In the rows, 128 means zero.
The rows below come in pairs that one turn or mirror swaps. Which row does each named row swap with?
The rows were stretched afterwards, more along some directions than others.
Per: [110 103 127 147 140 169 163 129 123 135 143 133 139 137 102 132 145]
zezus: [167 121 133 114 145 140 164 126 134 144 131 145 116 118 103 120 133]
duzo: [117 132 103 143 158 162 157 114 152 111 106 142 115 127 121 182 114]
fut: [170 128 136  91 158 145 130 137  97 113 136 132 141 137 111  67 106]
nud: [149 112 129 118 148 151 165 118 134 145 136 160 110 136 105 134 121]
zuno: [154 128 138 119 167 137 131 124 117 138 158 148 121 106 134  85 113]
napod: [134 137 125 144 150 108 116 138 106 122 148 132 129 104 122  81 109]
kiv: [119  89 146 122 141 133 134  92 114 159 133 133 129 117 102 131 150]
pem: [183 120 141 118 150 101 116 138  81 105 142 128 130 145  97  55 126]
Zub: [163 127 158 115 149 117  91 129  83 123 145 118 135 137 122  96 119]
did: [184 127 144 126 148 125 128 137  85 128 158 120 151 132 103  61 128]
dinom: [159 116 157 118 147 133 115 126 111 118 138 121 126 139 117 144 137]
fifep: [119 124 135 128 146 118 146 109 118 152 109 135 104 114 108 141 149]
fup: [159 147 154 106 156 143 126 124 115 129 132 138 121 143 152 128 127]
Geba: [174 109 131 103 161 151 151 130 114 105 136 134 125 155 104 110 116]
Pesok: [153 103 113 128 161 141 126 131 120  95 160 141 132 125 100 110 105]
nuf: [111 130 130 153 125 129 139 102 116 138 132 120 121 103 119 143 144]
nula: [156 135 142 114 160 109 103 123  88 123 149 130 143 112 132  63 100]
Dab: [142 124 123 112 164 157 145 116 141 154 143 138 116 112 117 131 123]
seb: [ 99 120 116 132 124 158 144  99 136 113 109 141 118 120 118 159 132]
Nonem: [170 123 150 128 137 127 118 126  78 126 155 129 153 142 110  54 130]
kamo: [127 133 150 119 144 120 145 128 103 164 139 137 136  94 128 106 113]
deba: [117  95 129 148 155 140 128 108 130 135 152 131 113 102 103 134 136]
lami: [167 138 128 110 151 141 138 143 123 106 123 150 141 159 130 104 102]
Vop: [137 128 107 153 158 134 130 132 128 105 139 138 118 123 102 128  94]
depup: [144 122 106 146 138 140 114 119 134  91 154 134 125 117 118 124 108]
nepe: [137  94 143 124 136 129 147 119 111 155 149 142 124 127  97  98 152]
leloz: [148 129 161 106 133 137 126 108 108 154 128 147 124 135 142 138 140]
viz: [119 108 135 113 142 138 144 118 129 127 115 127 116 143 108 154 130]
fite: [132  99 135 151 129 137 129 121  96 121 154 133 151 149 100  79 133]
reguk: [ 98 106 137 124 145 157 130 103 125 149 141 140 137 128 112 143 116]
samid: [166 107 138 117 171 137  97 122 109 131 149 137 135 140 117 100 110]
soka: [115 117 111 122 163 160 156 110 146 137 137 155 112 111 122 155 119]
Kaled: [116 129 151 131 130 118 130 106  99 155 131 121 125  94 119 127 137]
davun: [124 134 103 158 149 134 125 121 128  97 134 117 111 127 107 107 117]
bibo: [155 128 147 101 138 135 119 128 104 122 158 156 153 124 136  93  84]
suvav: [128 116 146 105 147 131 118  95 126 154 132 150 106 107 146 153 118]
zatab: [146 136 134 128 134 139 146 147 103 107 154 141 144 118 135  93 107]

Swapped with leloz: Zub
Swapped with Dab: depup
Swapped with nuf: did

The rows below come in pairs that one turn or mirror swaps. Which row does each named row swap with?
The rows were stretched afterwards, more along some directions than others.
dup: [151 157 121 111 173 121 139 116 117 162 133 176 131  89 121 118 136 148
 143 117 146 132 150 140 132 134 156 133 106  92 107 140  97]
Rirov: [163  84 129  93 118 189 109 122  98 151 162 163 151 117 112 108 157 169
 118 127 129 125 125 132 117 107 154 152 114 125  82 146  99]
vufab: [172 102 110 150 121 100 134 104 127 136 136 179 141 109 130 127 159 168
 139 133 144 114 138 138 126 126 124 141  78 145  84 150  93]
kiko: [151  88  99 107 124 111 137  89  73 172 165 165 142 118 128  97 144 152
 166 103 129 119 161 131 119  99 152 176  94 178  84 107  46]
forog: [159 101 120 112 142  93 157 107 125 131 161 120 147 124  95 103 145 166
 136 115 145 102 105 155 115  75 134 149  71 164  82 143  72]
Tepe: [162 136 146  94 120  85  95 112 155 137 162 141 106  99 102 114 113 165
 139 131 164 144 116 162 106 114 172 132  91 115 112 143  88]
Gobor: [150 115  96  91 145 116 140 114 126 159 129 123 148  98 142 104 138 152
 130 119 161 165 162 191  65 107 146 189 119 131 103 159  61]
mima: [156  83 145 119 123 131  83 132 123 145 142 145  87 116 112 124 153 165
 110 126 126 169 127 109 135 155 140 133 112 118  89 142  95]
teb: [141 160 123 108 163 103 149 116 118 161 132 173 125  90 121 117 140 152
 141 124 155 125 154 146 136 126 161 145 106  92 118 142 107]
debi: [133 130 146 108 107  71 116  81 129 109 183 182 136 111 134 113 122 153
 146 109 149  99 142 156 143 106 174 179 123 135 117  86 110]
Sani: [141  99 110 128 119  86 135  83  85 146 156 182 135 117 123 104 133 141
 156 109 128 122 164 152 103 104 162 141  93 164 106 103  58]
sifer: [136 128 101 139 134  92 117 104  84 177 134 169 127 110 101 102 150 154
 143  95 117 119 134 130 165  97 170 134 112 127 131 108  75]
Tam: [164 120 155  93 115 104  99 112 147 139 170 113  93 119 118 119 121 166
 120 113 149 140 126 167 102 116 167 136 100 134  87 158  80]
mak: [141 116  98  87 154 144 126 125 101 155 131 159 148  90 145 114 151 147
 128 143 179 151 174 162  93 133 126 188 122 113  86 145  81]
giv: [165  87 122 102 124 172 112 123  85 143 151 145 164 107 105 117 154 158
 115 142 151 115 131 142 103 108 156 149 116 129 104 135  91]
selu: [151  87  85 103 118 108 143 108  88 171 146 172 142  99 137  94 143 122
 168 133 146 117 172 138 100 106 157 172  98 164  94 106  50]
Til: [160  93 149 119 131 119  88 129 128 147 129 135  83 113 115 118 138 162
 108 109 121 168 132 111 128 156 140 137 111 120  94 148  88]
bup: [173 120 145 103 118  91 106 114 158 134 174 120 100 104 112 114 124 150
 137 137 168 123 124 166 104 127 171 130  98 140  98 139  70]
lig: [140  99 104  91 132 112 145 106 112 183 142 145 135  92 163  95 141 131
 143 100 135 178 171 153  94 126 137 205 112 109  90 155  43]
ves: [177 121 153 100 113  76 103 107 153 143 166 116  96 112 112 108 114 152
 140 112 160 150 124 157 103 113 171 143  92 119 110 144  71]
Dodak: [176 109 109 140 130  99 134 114 127 136 121 174 139 101 124 129 159 163
 131 133 151 116 146 131 117 112 132 145  78 138  82 152  89]
Fenag: [135 105 111 115 117 104 139 100  85 181 158 173 142 109 120  92 133 138
 163 121 140 116 163 137 101 101 159 165 105 160 110 106  63]
sen: [182  95 108 109 137 110 154 113 131 135 165 116 157 115  93 105 145 173
 136 130 144 110 119 153 107  90 131 154  65 152  70 145  64]
Pim: [152  78 115 111 123 121 137  82  71 180 165 186 149 115 107 105 138 137
 179 130 143 110 171 144  96 115 161 146  82 155 111 111  51]
femis: [138 159 119 107 162 111 154 123 120 166 131 174 124  92 134 104 129 149
 142 108 150 140 147 146 140 125 158 154 120  94 109 142 105]
kovur: [162 101 119 105 131 110 146 114 113 147 164 113 136 131  95 117 151 169
 128  98 118 123 111 127 143  84 132 146  74 144  85 150  69]
Zuz: [170 111  97 132 131  92 139 108 125 131 136 171 139  99 122 127 164 162
 134 144 159 109 139 139 126 112 138 136  83 159  88 154  89]
nifov: [143  83 110 118 116 115 117  70  67 167 169 186 138 113 118 105 137 129
 176 113 135 108 157 121 124 123 163 147 103 155 113  91  54]
kosot: [152  99 154 119 127 124  80 123 134 148 143 145  85 118 109 109 141 167
 117 122 123 171 132 112 124 139 138 148 110 114  86 148 105]
kor: [178 104 106 136 129  97 129 112 133 127 133 178 152 108 119 135 164 167
 136 137 155 108 141 135 122 130 133 134  80 147  92 147  93]
fosuk: [139 111 129  94 151 132 135 112 109 165 142 149 135 113 151 109 137 146
 137 104 134 169 153 161  87 126 117 180 105  92  78 147  66]
tase: [135 164 121 121 147 105 149 127 133 150 130 162 122  95 136 114 143 137
 141 127 164 124 148 150 130 132 157 146 115 101 113 144 105]
Gaf: [140 120 111 137 142 104 119 108  74 189 130 168 120 111  94 106 150 161
 144  88 113 127 144 113 163 105 174 133 109 116 137 108  71]
Lebin: [144  99 146 122 112 125  85 135 118 155 136 144  84 111 118 111 144 164
 114 113 122 171 130 107 145 149 141 143 114 110  91 151  93]
diza: [136 149 123 105 154 117 154 113 124 161 130 167 129  94 133 104 141 146
 151 116 149 127 148 151 131 128 162 142 107 100 114 153 103]
kinar: [137 132 142 110 106  75 106  82 143 123 188 195 134 112 133 103 128 162
 145 101 139 109 127 155 144  94 170 182 117 127 106 103 113]
pufe: [113  85 114  94 129 154 138 126  95 198 136 145 136 108 137 100 176 148
 142 144 154 176 166 152 100 131 109 189 108  97  88 167  83]
Simom: [168 115 139 105 111  77 107 110 157 141 180 113 100 108 112 102 122 163
 143 121 160 137 124 155 102 108 173 153  90 138  92 141  74]
Duzeg: [161 117 125  76 152 133 119 114 115 168 155 142 128  92 136 109 133 147
 131 144 166 164 152 170  67 129 134 181 103 114  76 155  71]
Zogo: [146  82 111 142  97 113 126  85  84 182 157 191 150 123 128 111 151 142
 176 119 136 110 181 148 105 138 143 141  87 145 111 107  67]
mal: [131 130 100 126 156 100 117 112  84 187 129 173 125 103  98 101 154 156
 155 100 122 130 138 112 168  92 169 142 112 120 125 106  74]
Laf: [138 141 122  92 142 130 135 107 112 186 158 136 131 106 152 100 146 153
 129 123 141 185 158 152  98 122 129 193 109 100  74 188  67]
buvi: [144 129 106 131 139  96 122 103  85 188 131 185 130 108 103 100 135 156
 155  90 116 122 139 126 162  97 175 137 113 119 133 100  73]
sapos: [131 109 113  68 140 142 130 129 101 174 112 132 131 105 145 110 156 154
 125 122 147 183 177 156  82 118 141 186 116 112  88 190  68]
Bupa: [163 112  95 117 128 114 154 125 104 129 154 139 152 120 100 111 145 178
 129 103 136 115 127 130 147  97 142 140  84 170  83 140  71]
kap: [174 112 153 110 119  88  91 112 155 131 153 125  95 115 105 115 116 163
 142 114 164 137 130 160 100 120 161 146  89 119 107 146  86]
tusa: [182 102 106 107 136 113 163 127 118 130 151 117 151 121 103 107 147 164
 128 119 152 119 130 146 122  91 130 152  76 157  78 145  67]
fetu: [175 103 102 110 149 105 142 121 112 135 156 123 158 114  89 124 151 166
 130 114 144 113 110 114 131  86 128 143  72 149  92 139  73]
Mivar: [132 112 113  67 134 137 130 108 100 184 147 164 127 101 138 106 140 141
 137 132 142 178 171 145  93 118 147 205 123 113  86 178  69]
Kir: [171 107 100 134 128 119 135 103 126 139 142 175 151 107 125 122 170 174
 135 137 148 122 150 139 118 107 131 146  81 148  76 168  92]
nubo: [123 120 116  74 131 146 145 111 103 187 154 156 137  97 151 106 149 155
 130 132 144 171 177 167  98 111 135 196 121 110  81 162  67]
vobot: [166 114 108 138 117  97 144  94 128 132 145 179 140 107 124 122 160 158
 137 129 150 106 135 136 128 110 136 143  86 154  90 156  93]
zep: [142 128 107 138 141  99 119 109  89 176 137 171 119 109  95 109 149 155
 138  97 123 131 129 129 160 105 165 126 121 116 143 106  81]
Gudod: [139 114 109 140 129 118 124 101  84 186 127 166 137 117 101 107 158 151
 152  99 107 120 138 123 159 101 162 132 103 114 130 113  58]
nugok: [151  94 156 120 117 137  82 129 121 152 146 135  79 127 118 125 151 164
 105 111 118 174 130 107 138 155 135 137 120 113  94 152 104]
sonor: [142 101 101  94 113 103 148  78  94 150 171 155 136 120 119 104 129 132
 168 126 133 106 154 150 110  99 171 158 107 185 100 109  65]
gopel: [151 109 108 121 129 127 134 105  88 173 153 176 141 119 131  88 141 153
 166 137 137 122 167 140 102 100 152 154  89 161  85 110  63]
kis: [156 130 134 121 107  71 115  73 142 114 178 198 148 116 134 121 115 160
 150  93 145 105 136 177 132  97 167 180 115 136 110  93  97]
setak: [155  89 145 109 110 128  84 133 127 151 141 135  75 120 121 123 148 163
 108 116 121 175 126 104 131 150 129 144 117 115  89 157  99]
tif: [167  86 119 109 138 187 108 138  96 146 134 142 152 121  99 124 164 166
 112 121 137 134 109 124 114 116 143 142 107 133  89 144  94]
bet: [177 128 157 116 114  77  93 110 149 136 163 133  93 112 114 118 108 154
 146 104 158 127 116 156 112 115 175 136  92 113 109 134  84]
Giz: [144 152 120  97 152 120 146 119 120 161 125 176 127 100 124 119 143 152
 151 118 149 122 155 141 141 130 163 138 117 102 125 143 109]
Boze: [178  90 109 127 130 112 147 106 108 130 161 126 144 124  87 115 148 163
 137 114 146 107 118 139 127  94 130 144  69 155  84 152  70]
kole: [164  82 130  86 124 184 111 134  95 148 148 143 142 120 103 113 144 155
 123 131 144 132 119 129 109 110 153 161 123 134  90 141  98]
Firiz: [154  96 149 114 116 141  81 133 128 150 125 144  82 117 120 117 146 168
 104 117 125 169 138 119 128 143 139 147 123 117  90 150  98]
gane: [171  99 105 114 142 104 160 117 124 137 158 113 156 114  91 106 155 156
 135 129 150 101 110 147 125  94 131 148  77 163  84 145  55]
mobep: [152  94 153 129 122 114  92 128 125 151 127 142  77 114 121 117 140 161
 112 102 117 173 135 102 135 142 139 152 110 110  85 143  90]
Nif: [164 127 150  92 131  96  88 124 153 127 170 129  89 105 117 129 117 163
 125 120 157 151 126 139 118 122 162 136 102 116  99 127  95]
Nuna: [170 131 148 106 127  81 108 124 161 136 160 119 101 109 116 116 121 162
 134 116 165 136 120 162  96 107 163 135  84 120 108 146  92]
memud: [145 138 142 109 109  85 100  77 144 114 176 197 131 120 129 136 131 162
 147 105 137 106 128 157 151 111 169 159 108 134 102  98 110]
memor: [151  92  95 126 125 115 139  96  86 164 147 201 146 112 139  98 128 151
 157 103 130 135 187 151  96 107 160 176 107 162  98 109  51]
pineb: [125  88  98 124 114 105 144  77  87 163 158 183 154 110 135  81 152 131
 174 109 137 111 164 159 104  86 161 178 105 159 105 110  63]
fero: [133 109 114  85 147 129 130 125  95 180 142 144 133 104 131 111 149 153
 125 122 157 174 179 162  98 127 131 200 117 111  91 161  66]
toruz: [141  98 104 110 117 111 120 105  80 173 147 169 132 121 136 104 146 139
 171 116 143 120 157 135 106  96 158 158 103 153  95 111  60]
Biged: [169 113 103 146 122  94 139 109 125 132 133 189 156  99 122 119 156 164
 147 136 155 100 141 141 126 117 134 134  72 144  93 143  90]
sug: [123 100 112 114 122  90 148  93  86 179 161 181 137 115 124  90 138 129
 175 124 140 117 153 147 118  86 156 156 106 146 119 104  70]
Ponad: [173 101 116 122 144 106 152 126 113 131 143 126 147 124  97 109 141 167
 136 100 137 109 109 138 135  86 127 156  75 137  84 133  73]
kavug: [131  99 120  76 124 155 121 101 103 174 140 155 140 105 145 100 151 139
 140 123 137 154 175 170  87 119 145 190 123 108  86 160  75]
mada: [176  99 103 139 118  95 135 112 136 130 132 178 141 108 133 126 160 169
 140 129 151 114 141 140 114 117 126 140  81 150  92 143  93]
Boteb: [172 125 144 112 130  86  87 113 158 134 159 126  86 110 118 118 112 172
 135 123 161 146 130 147  96 120 165 140  90 112 100 146  93]
Pubu: [149 132 134 115 111  93 118  80 147 119 170 197 139 120 132 125 131 166
 143  96 141 109 139 164 152 102 172 177 121 146  97 110 108]
pabos: [170 105 101 128 144 100 149 107 113 131 162 124 140 126  99 116 143 175
 130 108 133 115 118 117 134  94 127 150  72 149  76 150  77]
fot: [172 109 109 134 129 105 133 107 131 134 135 176 152 111 119 131 170 167
 140 146 158 105 138 144 118 110 128 136  78 144  98 148 102]
raz: [137 116 124  87 140 139 138 130 107 185 131 143 134 110 152 108 139 146
 127 108 141 172 178 164  92 131 132 177 129  95  99 169  74]
Sulev: [160  93 146 131 118 124  83 137 126 152 127 141  84 118 121 120 145 165
 114 122 130 163 130 110 128 157 132 143 111 119  89 152 104]
nenuz: [172  87 134 104 134 181 105 123 110 149 145 153 147 120  86 119 148 160
 115 132 137 130 107 136 112 110 152 145 115 129  91 142 101]

Swapped with Laf: gopel
Swapped with sapos: Sani
Swapped with giv: debi
Swapped with kinar: Rirov
Swapped with mima: kor
Swapped with nubo: Fenag
Swapped with Simom: sen
Swapped with Lebin: Biged
Swapped with kovur: Nuna
Swapped with fot: nugok

The rows below come in pairs that one turn or mirror swaps. Which row does each named row swap with?
The rows were stretched afterwards, more along some directions than others.
puva: [134 122 172  57 119  86 130 102 126 115 133 119 127 120 117 116 121  84
 147]
metad: [103 115 167  66 132 104 118 109 125 132 125 120  94 119 109 115 147  79
 145]
nokeg: [128 130 135 146 132  96 113 198 109  82  90 107 131  82 164 112 127 104
 127]
Guse: [146 147 135 130 146 119  96 180 129 110 102 105 129  98 149  81 117 105
 129]
Liteb: [125 106 107 156  84 137 144 173 137  56 122 154  99 111  95 105  97 141
 124]
fakot: [ 92 146 115 139 152 103 132 144 179 101 151 126 166 124 125 159 127 160
  95]
notef: [125 109 121 154 133 137 130 166 164  99 128 150 107 155 105  86 104 136
 142]
ratis: [132 135 129 135 128 120  90 194 112 115 105 108 121 121 163  78 128  86
 128]
kuzo: [131 111  94 172  98 129 121 158 148  74 138 139  95 143  99  94 108 141
 141]
liva: [ 84 159 105 149 147  99 125 143 152 106 169 125 166 135 133 157 142 159
 105]
fute: [ 84 144 136 120 144  93 134 152 179  76 149 127 180 116 129 150 136 168
 110]
bovu: [134 114 178  45 147 100 134  93 141 116 119 125 110 127 104 123 133  93
 156]
diba: [ 74 162 136 128 149  85 129 163 181  96 154 123 177 124 121 154 134 149
 106]
bot: [ 81 141 126 121 151 101 115 147 178 110 156 124 181 117 124 142 131 141
 103]
Pip: [ 86 146 110 144 146 112  99 156 171 117 176 111 152 128 152 135 146 135
  94]
Vos: [131 108 102 159 101 156 133 151 142  79 133 151 108 135 100  98  88 160
 134]
Sivad: [139 125 172  75 121 102 165  97 106 125 142 128 118 121 102 123 138  86
 165]
Bon: [139 142 182  49 118  91 140 116 135  98 115 113 126 121 100 116 127  81
 155]
zab: [138 123  78 176 109 143 120 173 154  91 135 142 108 141 100  89 100 138
 132]
rin: [ 94 145 107 106 146  99 129 154 178  85 140 118 173 121 126 152 127 148
 109]
rosok: [127 105  86 169 109 146 137 150 139  90 141 151 116 138  96  93 101 149
 144]
ditos: [142 138 154  73 116 100 132  98 110 125 137 104 119 127 106 122 141  83
 147]
rinu: [ 63 117 134 133 156  92 118 144 169 122 146 130 159 117 137 150 153 138
 120]
vez: [138 162 120 153 142 109 116 176 115 109 103 106 131 104 144  79 124 114
 133]
ruz: [ 95 151 115 109 157 103 122 151 173  95 161 129 184 136 124 140 139 160
 120]
pogef: [ 84 147 127 131 169 107 137 155 171  96 145 121 166 113 143 167 140 170
 116]
Kez: [124 133 161  57 125 102 115 100 136 115 132 105 113 134  95 114 121  82
 154]
pova: [113 118 107 173 110 134 113 174 178  86 135 155 112 136 105  88 106 150
 123]
Zon: [134 132 130 123 145 137  88 183 120 120 119 111 120 120 152  77 150 108
 137]
bufo: [117 103 105 169 107 140 143 158 145  77 136 162 106 123  87  92  97 140
 133]
luzi: [126 141 163  58 138  88 147 106 130 120 122 114 114 127 113 125 133  88
 169]
buli: [130 132 147 123 141 131  85 190 128 112 104 111 107 114 149  75 117  97
 123]
rur: [ 79 150 108 134 140  84 128 155 166  98 152 137 177 125 130 153 134 166
 105]
voni: [133 141 128 131 129 109 101 175 105 106 111  99 106 110 149  70 148  87
 134]
lef: [129 150 156  59 120  80 121 116 112 119 122 112 122 126 115 119 135  87
 153]
rineb: [132 137  91 168  97 150 125 154 150  86 137 148 113 131  89  82 103 165
 137]
rumod: [131 129 147  98 113  99 137 104 125 130 160 110 100 148 108 105 131  61
 143]
zaro: [ 98 128 127 102 165 106 127 141 175 109 142 130 180 115 129 153 154 150
 118]
Mivan: [136 154 155  82 120  97 118 109 114 134 142 115 124 136 111 126 137  83
 149]
vidum: [ 99 152 104 110 143 103 140 132 161  98 137 110 164 135 121 155 146 150
 133]
supa: [116 110 101 163  99 145 113 174 147  87 137 146 105 150 118  86 102 140
 128]
veres: [ 80 138 126 125 151  97 142 136 156 114 168 139 173 110 143 147 154 161
 118]
Kadur: [142 136 112 152 137 121  96 178 107 113 123 112 108 106 154  75 130 103
 120]
let: [140 138 126 124 155 134  87 182 121 119  94 112 118  96 153  86 119 103
 130]
pab: [135 143 120 148 137 115  99 198 121 107 110 117 119  92 153  82 135  96
 103]
gipap: [133 123  85 165 102 146 144 156 152  75 142 142 115 140  84  87  96 154
 133]
Norug: [130 137 133 128 146 124  79 188 121 101  94 103 122  88 153  93 131 100
 142]
lebo: [142 143 175  44 143  96 115 113 141 119 126 121 130 138 107 111 123  89
 163]
Kudof: [118 112  98 166 107 140 127 176 152  87 137 137 123 152 101  90 107 138
 139]
bilo: [115 145 173  71 112  85 131 110 120 110 148 109 120 132 100 120 141  91
 152]
ran: [147 144 122 134 142 126 111 186 110 110  91 104 139 100 154  96 118 101
 130]
Firor: [123 129 178  75 134  94 132  97 128 138 137 133 129 114 128 119 134 101
 132]

Swapped with Liteb: nokeg
Swapped with metad: rinu
Swapped with notef: Zon
Swapped with rineb: vez
Swapped with Guse: gipap

